One vector is turned by the same rotation once a step. Each row is the vector after some number of steps, and that number follows the row.
The counts run from 0 to 536.
[ 1.21  0.53  1.34  2.69 -1.74 -1.35  0.25 -0.46 -0.99 -0.59  1.80  2.14
  0.21 -0.04 -1.50 -1.54 -1.08  1.55 -2.15  1.03 -0.09 -1.20 -0.71 -0.98
 -3.30 -0.26  0.95 -0.92  3.20 -1.61  0.26 -2.20  1.30 -0.43 -0.72  1.86
 -0.05 -0.46 -1.49  0.94  1.14] => 450
[-0.83 -0.70 -0.19 -0.82 -1.05 -1.23  0.83  2.01  0.05 -0.87 -1.64 -0.32
 -0.64 -1.91  1.76 -1.15 -2.38 -0.12 -3.66 -2.48 -1.07  0.15 -0.65  0.43
 -2.28 -2.30  2.14  0.03  2.45 -1.21 -0.36 -1.61 -0.77  0.35  0.73 -0.03
 -1.65 -1.00 -1.98 -1.43 -0.99] => 369
[ 1.21 -2.64 -0.24 -1.16 -2.40  0.70  1.35  0.55  0.07 -0.25  1.85 -0.28
 -0.11 -0.54 -0.10 -1.72 -0.90  2.61  0.01 -2.05 -2.58  1.52  0.25  1.08
 -3.37 -2.01 -0.58  1.97 -1.10  1.55 -1.33  1.22 -1.82  0.78 -0.12  0.89
 -1.05 -1.40 -1.62 -1.43  0.69] => 152
[ 1.82 -1.92  0.84 -1.01 -1.88 -1.10  0.91  0.11  0.55  0.84 -2.56 -1.10
 -1.66  2.35  1.35  0.59  2.45 -2.11  2.55  0.49 -0.70  0.52  1.67 -0.34
 -2.25 -1.22  1.39 -2.12 -1.05  0.39 -1.83 -0.54 -1.05 -0.19 -1.86 -2.19
 -0.37  0.44 -0.57 -1.22 -0.85] => 398
[ 0.74 -0.08 -1.30 -0.01  1.30 -1.82  3.47  0.18 -0.88 -0.84  1.23  0.95
 -0.67  0.47  1.56  3.04  2.60  0.61  0.19  1.25  0.91  1.09 -1.90 -3.67
 -1.36  0.69  1.90  0.97  0.32  1.98 -0.37  1.52  0.86  0.11 -1.00  0.82
  1.98  0.85 -0.22 -2.16 -0.76] => 60
[ 2.29 -1.79  0.33  2.40  0.57  0.25  0.48  0.38 -1.34  1.46  1.21  1.72
  1.71 -1.73  2.57  0.54 -0.19  0.99  0.04 -2.23  2.64  1.63  2.39 -1.62
 -2.57 -2.48  0.00 -1.17  0.78  2.00 -0.02  2.42  0.07  0.53  0.23 -0.43
 -1.60 -0.54  0.11  0.39 -0.48] => 491
[ 3.82 -0.54  1.16  2.18 -0.41  1.17 -0.32 -1.96  2.52  1.72 -0.39 -1.98
  0.82  0.45 -0.25  1.27 -1.56  1.13  0.39 -0.37  0.29 -2.41  1.96  2.87
 -1.41 -0.22 -1.12 -2.93  0.84  0.98  0.35 -1.48 -0.91  1.83  0.60 -0.84
 -0.52  0.74  1.11  0.23  1.95] => 160
[ 0.26 -1.10  0.20  1.01  1.26  0.02  2.10  1.68  0.02 -2.24  0.02  3.06
  0.47 -1.78  1.24  0.73 -0.54 -0.68 -1.10 -3.95 -0.48  0.62  1.17 -2.89
 -0.38 -4.34  0.49  0.94  0.28 -1.59 -0.29  0.28  0.47  0.62 -1.19 -0.94
 -0.26 -0.57  0.10 -1.36 -0.73] => 213
[ 0.74  1.65  0.98 -1.37  0.52  1.77  1.11  0.64 -3.82  0.58 -2.60  3.10
 -1.47 -1.09  1.97  0.45 -0.18 -0.26  0.17 -0.91 -0.56  1.05 -1.68  0.28
  0.59 -0.29  0.78 -2.30  0.93 -0.78 -0.70  1.82 -1.41  2.01 -0.06 -2.53
  0.48  0.20 -0.95 -0.56  3.53] => 517
[ 4.43  0.00 -1.11  0.22 -0.77  1.24 -0.58  0.61 -2.58 -0.51 -0.07  1.25
 -0.10 -1.66  0.27  0.39 -1.92  0.12 -1.66 -1.04  0.07  0.71  0.68 -0.86
 -1.28 -2.74  2.80 -2.28  2.49 -0.95 -1.04 -1.91  0.54  0.11 -0.40 -2.85
  0.32 -0.76 -0.98 -0.28  0.52] => 40
[ 2.80 -1.73 -0.56  0.47  0.17 -0.34  1.14 -0.02 -0.71  2.00  1.06  0.41
  2.54 -0.12  2.66 -1.80 -0.36 -1.73 -0.14 -2.92  1.72  0.02  1.74  0.18
 -1.32 -2.74 -1.21 -1.48  1.25  0.59 -1.40  2.05 -0.91  0.22  0.90  1.36
 -0.71  1.17  1.23 -1.13 -0.27] => 488
[-0.67  0.85  1.70 -2.19 -1.35 -0.82  1.47 -0.84  0.60  2.26 -2.58  1.17
 -2.20  3.16 -0.61 -4.12 -0.09  1.24 -2.26 -2.22 -1.38  0.22 -2.50  1.64
 -0.27  0.55  0.96  0.98 -0.11 -0.08 -1.46 -1.72 -0.16 -0.15  0.26  0.75
  0.82 -0.96 -0.18  0.30  2.18] => 112
[-0.87 -2.25  0.13  0.96  2.06  1.21  1.72  1.26  0.22 -1.20 -3.03  2.15
 -0.62  1.65 -2.96 -1.99 -0.68  0.10 -1.81 -1.89  0.97  1.05  3.05 -2.21
 -0.74 -0.68 -0.13  0.17 -1.86 -1.42  0.94  0.67 -0.68  1.76 -0.72 -0.12
  0.52 -0.91 -0.76  0.80  0.51] => 133
[ 0.04 -0.57  0.47  0.78 -0.08  2.83  2.21  0.25 -1.00 -1.61 -2.80  1.94
 -0.48 -1.32 -2.06 -0.85 -1.00  0.73 -1.00  0.89 -0.81  0.08  1.04 -2.33
 -0.44 -0.12  1.22 -0.74 -0.27 -0.45  1.10  3.53 -3.13  2.16  1.78  0.24
  1.55  0.93 -0.84 -0.17  0.40] => 303
[ 1.78 -0.14 -0.28  1.80  0.73 -1.61  1.65  0.06  0.17  2.79  2.00 -1.24
  3.03  0.94  2.10 -0.58  0.24 -0.56 -1.17 -1.17  1.98  0.83  1.75  0.35
 -0.96 -0.58 -1.63 -2.32  1.48  1.46 -0.61  2.45 -1.45  0.85  1.07  2.61
 -0.53  1.17  1.61 -0.06  0.33] => 487
[ 2.17  0.74  0.12 -0.74  0.17  1.85  0.85 -2.21 -0.93  0.54  2.15  2.38
 -0.75 -0.51  1.96  0.22 -0.03  0.58  0.74 -3.49 -2.01  0.05 -1.42  0.43
  0.03 -0.70 -3.40  2.16  1.42 -1.02 -1.61  0.28 -0.12  1.03  0.07  0.04
  1.81  0.70 -0.58 -1.27  2.56] => 18
[ 0.87 -1.19  1.30 -0.84 -0.29 -0.72  2.70 -1.21  0.11  1.72 -0.09  1.67
  0.49 -1.03  1.60 -2.90  3.19 -0.87 -0.45  0.12  2.32  2.68 -0.74 -2.31
 -1.22  0.66 -0.58  0.93  1.16 -0.45 -1.99  1.61  0.03 -0.20 -1.07  1.13
  1.48 -1.15  1.06  0.83 -0.52] => 274
[ 0.08 -0.38  2.40 -1.14  0.09 -1.52  1.87  0.38  0.66  0.84 -1.34 -2.37
  1.75  1.80 -0.03  2.19  1.99 -0.82  2.11  1.63  0.44  1.28  1.76 -1.40
 -2.15  2.09  2.31 -3.65 -0.36  1.30 -0.47 -1.08 -0.45  1.84 -0.33  0.78
 -0.18 -0.16 -1.11 -0.52  0.16] => 396
[ 0.30  1.02 -1.81 -2.05  0.98  1.25 -0.31 -1.63 -0.68  0.77 -2.44 -2.36
 -2.32  0.51  1.86 -0.49  0.88 -0.05 -0.59 -0.54  1.21  1.91  1.32 -1.33
 -0.38  1.12 -0.41 -0.88  2.57  0.46  0.99  2.12 -0.75  2.90  0.39 -1.21
  2.69  0.76 -1.51 -2.21 -0.07] => 180
[ 2.61 -1.46 -1.94 -0.59 -0.90 -0.43  1.55  0.20  0.55  3.33  2.11 -1.57
 -0.06  1.49  1.09 -0.28 -0.23 -1.40 -0.34 -2.84 -0.68 -0.32  1.32  2.77
 -1.22 -0.23 -1.28 -1.71 -1.02  1.71 -1.77  1.13 -0.94 -1.02  1.10  0.59
  0.36  1.37  1.03 -1.07  1.11] => 485
[ 0.44  0.35 -1.83 -0.44  0.20  0.03 -0.63  0.13 -1.15 -1.92  0.19 -0.67
 -2.35 -0.24 -1.46  1.95 -1.41  2.26 -1.78 -1.25 -2.55 -0.95 -1.37 -1.15
 -0.88 -3.50  1.16 -0.48  1.97 -0.37  1.35 -2.03  1.40  1.51 -0.62 -1.79
  0.64 -2.86 -0.47 -0.89  0.21] => 44
[-1.83  1.18  1.26  1.53  0.45 -1.84  1.72  2.69  0.86 -0.95 -0.46 -0.92
 -0.19 -1.53  1.07  1.28 -2.04  1.65 -3.21 -1.63  0.32 -0.11  1.00 -1.32
 -2.77  0.12  2.21 -1.28  1.42  0.47  2.94 -1.91  1.32 -0.32  0.01 -0.48
 -1.49 -0.91 -1.85  0.33  0.78] => 371
[ 1.33 -0.62  2.12  1.19 -0.07 -0.76  2.28 -0.69  1.59  1.61  0.08  2.58
 -0.20  0.19  4.00  1.09 -0.36 -1.31  0.99 -1.79  1.55 -1.89  0.71 -0.26
 -1.52 -2.11  0.54 -0.39  0.85 -0.04 -0.67  0.43  1.15 -1.40  0.09 -0.90
 -1.60  1.06  2.66 -0.76 -0.51] => 79
[ 1.24  0.43  2.73 -1.10 -1.48 -0.74  1.91  0.62  0.10 -0.24  2.29  1.33
  0.74  1.45  1.34  1.13 -2.25  1.01  1.28  1.19 -1.05  0.50 -1.72  2.38
 -1.87 -0.50  2.76 -1.67  1.31 -0.85 -0.63 -0.68 -0.56  1.45  0.61  0.71
 -1.81 -0.23  0.41 -1.86  2.65] => 236
[ 1.53  0.67 -1.84 -0.68 -0.63  1.45  2.35  1.38 -1.92  1.43 -0.27  1.03
 -1.93  0.95  0.65  0.53 -0.42  0.51 -0.71 -1.23  1.20  1.44 -0.15 -3.37
  1.04 -2.16  3.43 -0.88 -0.14  0.50 -1.33 -1.19  0.49 -1.16 -1.40 -1.92
 -0.01 -1.21  0.79  1.10 -1.37] => 535
[ 1.77  0.74 -1.30 -0.78  1.18  0.06  0.71  0.26 -3.36  2.57 -0.12  3.10
 -1.25  1.33  1.12 -1.30  0.98  0.14 -1.99 -2.37  0.61  2.26 -2.21 -0.04
  1.33 -0.27 -0.09  0.28  0.26  1.84 -2.19  1.97 -0.04 -0.05  0.26 -0.09
  1.38 -0.12  0.18  0.69  2.79] => 191
[ 1.95 -1.02 -0.29  1.58 -2.98  2.65  1.23 -0.02 -0.90  0.29  0.58  2.03
  0.17  0.69 -0.19 -1.01  1.44  0.48  0.46 -0.71 -2.05  1.38  1.33 -0.81
 -0.52 -2.86 -0.91  0.52 -1.33  0.48 -2.96  1.87 -4.47 -0.18 -0.49 -0.01
 -0.11  0.83 -0.92 -0.39  0.60] => 148
[ 1.38  2.64 -0.83 -1.00  0.42 -0.08  2.87  0.93  1.35  0.36 -0.71 -0.49
 -1.68 -1.21  0.51  1.34 -0.36 -0.41 -0.83 -0.25  1.20  0.38  1.23 -1.91
  1.76 -0.60  2.98 -1.75  0.80 -0.57  1.37  1.44 -0.75  0.13  0.29 -1.82
  2.92  1.50  3.11 -0.32 -0.72] => 379
[-2.26  1.52  0.10  0.99  1.07  1.49  0.63 -0.48  0.05  2.39 -2.45 -0.40
 -0.05 -0.68  0.94  0.34 -1.26 -1.10 -1.84 -2.45  0.51 -1.39  2.51 -0.63
  1.25  0.73  0.49 -1.98  1.03 -0.11  1.53  1.65 -0.81  1.45  3.95  0.58
 -0.33  1.07 -1.49 -0.56 -0.76] => 502
[ 2.66  0.67  0.86  0.74 -0.92 -0.39 -0.35 -1.01 -3.29  0.17  1.02 -0.58
  0.90  0.37 -0.92  0.94  0.85  2.56  1.31  1.15 -0.96  0.45  0.66 -2.12
 -1.58 -2.36 -0.52 -3.31  1.52  2.37 -0.01  1.02 -0.96  1.50 -0.81  0.59
 -0.60 -0.89 -0.36  1.11  0.01] => 320
[ 1.76 -0.94 -0.90  1.53 -0.64  0.03  3.30 -2.63  2.68  0.81  1.34 -0.03
  0.67  0.65 -1.22  1.42  1.38 -1.25  0.87  2.45 -1.27 -2.49 -0.73 -0.26
 -1.88  2.41 -1.03 -0.60 -0.28 -0.86 -1.21 -0.50 -0.08  1.02 -0.19  1.15
  2.62  2.06  0.98 -1.41  0.81] => 142
[ 0.94  1.23  2.37  1.56  0.21  0.71  0.07 -1.34 -0.57  0.89  1.38  2.08
  0.10  2.90 -0.32  2.16  0.77  1.40  0.82  0.45  2.11  1.97  1.66 -2.61
  2.53 -0.66  2.08  0.91  1.89 -1.26 -0.04 -1.08  1.73  1.30  0.42  0.43
  0.71 -0.73 -0.55  0.65 -0.22] => 255
[-2.61  1.23 -1.99  1.44  0.83 -1.50  1.59  0.74 -0.63  1.40 -2.31 -2.32
 -0.06  0.05  0.97  1.66  0.73  1.08 -1.78 -1.56  0.16 -1.71 -0.72 -1.99
 -2.41 -0.16 -0.62 -2.02  1.37  2.82  0.75 -2.14  0.85 -0.36 -1.93 -0.80
 -1.51 -1.36 -0.95  1.39  0.09] => 201
[-4.27  0.04  2.26  0.34 -0.37  0.49  0.96  0.27  0.01  1.19 -0.32 -0.40
 -0.73 -0.81  0.20  1.02 -0.33  0.42 -1.63 -0.97 -0.32  1.14  2.04 -1.52
 -0.56  0.11  1.77  0.52  0.47 -0.61  1.85  2.49 -0.14  0.80  3.61  1.15
 -1.04 -1.55 -1.20 -0.55 -2.07] => 89
[ 0.33  2.07  1.11  0.20  0.60 -2.05  1.73  0.74 -0.37 -2.05 -0.88  0.57
  0.25 -1.72 -0.70  2.32  1.95 -0.77 -0.50  0.67 -0.53 -0.07  0.37 -3.12
  1.13 -1.53  2.42 -1.93  1.02 -0.77  1.82  2.65 -0.05  1.18  0.75  0.86
  2.22  0.46  1.14 -0.44 -1.71] => 382
[ 1.21 -0.89  2.13  0.47 -1.26 -2.23 -0.04 -0.29  1.21  1.08 -1.15 -1.49
  0.99  1.59 -0.59 -1.81  0.83 -0.84 -1.33  1.84  1.98  1.44  1.29 -0.38
 -2.05  2.16  1.94 -2.54  2.03 -1.61 -0.82 -3.48  1.13  0.88  0.09  0.22
  0.60 -1.41 -0.92  1.40  0.04] => 117
[-0.69 -1.37 -0.45  0.64  1.36 -1.99  0.04 -0.72 -1.23  1.37  1.40 -1.61
 -0.38  2.15 -1.95  0.28 -1.70  1.88 -2.28 -0.71 -1.16 -1.11 -0.09  2.18
 -2.20 -0.21 -0.61 -1.94  0.80  1.49  2.23  1.16  1.78  2.26  2.04  3.07
 -1.06 -1.53  0.34 -0.65  0.76] => 327
